Here are some points:
[-2.01  0.32 -0.31 -1.53  0.55  1.18 -1.3  -0.58  2.13  0.95  1.47 -0.87]
[ 1.31  0.32 -0.13  1.16 -0.66  0.21 -0.59  1.16 -1.71 -1.32 -0.1   0.35]
[-1.31  0.93 -2.05 -0.14  1.69  1.18 -1.12 -1.36  2.04  0.51  0.25 -0.61]
[ 0.86 -1.08  1.35 -0.57 -1.8   0.31  0.61  0.55 -0.47 -0.18  0.17  0.26]
[-0.96 -1.08  1.09 -1.88 -1.54 -0.21  0.8  -0.58  2.13  0.25  1.47  0.52]
[-0.96  1.71 -2.05  0.21  1.95  1.18 -1.65 -0.58  0.73 -0.1   0.77 -1.22]
[ 0.42 -0.81  0.03  1.51 -0.74 -0.04  0.87  0.02 -0.73 -0.35 -0.18  0.  ]
[-0.96 -0.03  1.78 -1.18 -1.89  0.49  1.15  1.51 -1.36 -0.45  0.77  0.18]
[ 1.21 -0.02  0.83 -0.23 -0.74 -0.39  0.88  1.24 -1.71 -0.63 -0.79  0.35]
[ 1.83 -1.08  1.43  0.21 -1.54 -0.21  1.15  0.81 -1.71 -0.8  -0.62  0.52]
[-0.78 -0.8   0.65 -0.23 -0.74 -0.74  0.87 -0.75  1.15  0.07  1.12  0.18]
Then 12 other points, each followed by its number:
[-1.83 -0.29 -0.75  0.38  1.08  1.18 -0.86 -1.36  2.13  0.34  1.11 -1.13] 0
[ 1.13  1.71  0.74 -1.53  1.95 -0.91 -0.25  0.46 -1.71 -1.15  0.07 -0.52] 1
[ 1.74 -1.17  0.72  0.48 -1.36 -0.21  0.88  0.46 -0.73 -0.44 -0.98  0.61] 2
[ 1.13 -1.08 -1.01  1.96 -1.54  0.49 -0.6   1.51 -1.71 -0.1   0.07  0.87] 3
[ 1.39 -0.37  0.55  0.03 -0.65 -0.04  0.44  0.81 -1.44 -0.62 -0.18  0.08] 4
[ 1.39  1.01 -1.53  1.35  1.95 -0.82 -0.43  0.29 -1.53  0.34 -1.67 -0.34] 5
[-0.79  1.88  0.38 -1.27  1.69 -0.56 -0.43  0.29 -0.82 -0.79  0.77 -0.35] 6
[ 1.83 -1.08  1.43 -0.84 -1.89  0.14  1.15  0.81 -1.36 -0.45 -0.28  0.52] 7
[-2.01 -1.08  1.43 -0.14 -1.54  0.83 -0.95  0.11  2.13  0.6   1.12 -0.52] 8
[ 0.44 -0.73  1.78 -1.18 -1.89 -0.21  1.49  0.81 -1.36  0.25 -0.62  1.22] 9
[ 1.83  1.36  1.43 -1.18 -0.49 -1.61  0.8   0.11 -1.71 -0.8  -0.28  0.52] 10
[ 0.52  0.92  1.78 -1.44 -0.85 -0.91  1.49 -0.06 -1.62 -0.79 -0.02  0.96] 11
Which of these numbered points is nearest to each point below, looking only along the 5 directions in which the first points spread most? Its number follows each.
[-0.26  2.06  1.43 -1.53  1.25 -0.91  0.8   0.46 -1.71 -1.15 -0.62  0.18] > 1
[ 1.83 -1.43 -1.01  1.61 -1.89  0.14  0.45 -0.23 -0.31  0.95 -1.32  1.22] > 2
[-0.61  1.71  1.09  0.56  1.95 -1.26 -0.25  0.11 -1.71 -1.49  0.77 -0.87] > 6
[ 1.83 -0.99  1.26 -0.57 -1.8   0.05  1.15  0.99 -1.45 -0.45 -0.54  0.52] > 7
[ 0.01  1.09  0.46  0.83  1.77 -1.08 -0.25  0.11 -1.71 -0.96  0.15 -0.43] > 1
[ 1.48  0.32  1.78 -1.18 -1.54 -0.91  1.15  0.46 -1.71 -0.45 -0.28  0.87] > 7
[-2.01  0.32 -1.71 -0.14  1.6   1.18 -0.6  -1.28  2.13  0.6   0.77 -0.87] > 0
[ 0.44  2.06 -0.66 -0.84  0.21  0.83 -1.3   1.51 -1.71 -1.49  1.12 -0.17] > 1
[ 1.83 -1.08 -0.31  1.61 -1.54 -0.56  1.15  0.46 -1.71  0.25 -0.97  0.87] > 2
[-2.01 -1.08  1.43  0.21 -1.54  0.83 -0.6  -0.23  2.13  0.6   1.12 -0.87] > 8
[ 1.83 -0.38  0.04  1.61 -1.19 -0.91  0.45  1.16 -1.71 -0.1  -1.67  0.87] > 2
[ 1.13 -0.81 -0.92  1.96 -1.71  1.35 -0.43  0.99 -1.45  0.07 -0.45  0.26] > 3
[-2.01 -1.08  0.39 -0.84 -1.54  1.18 -0.6   0.11  2.13  0.95  1.47 -0.17] > 8
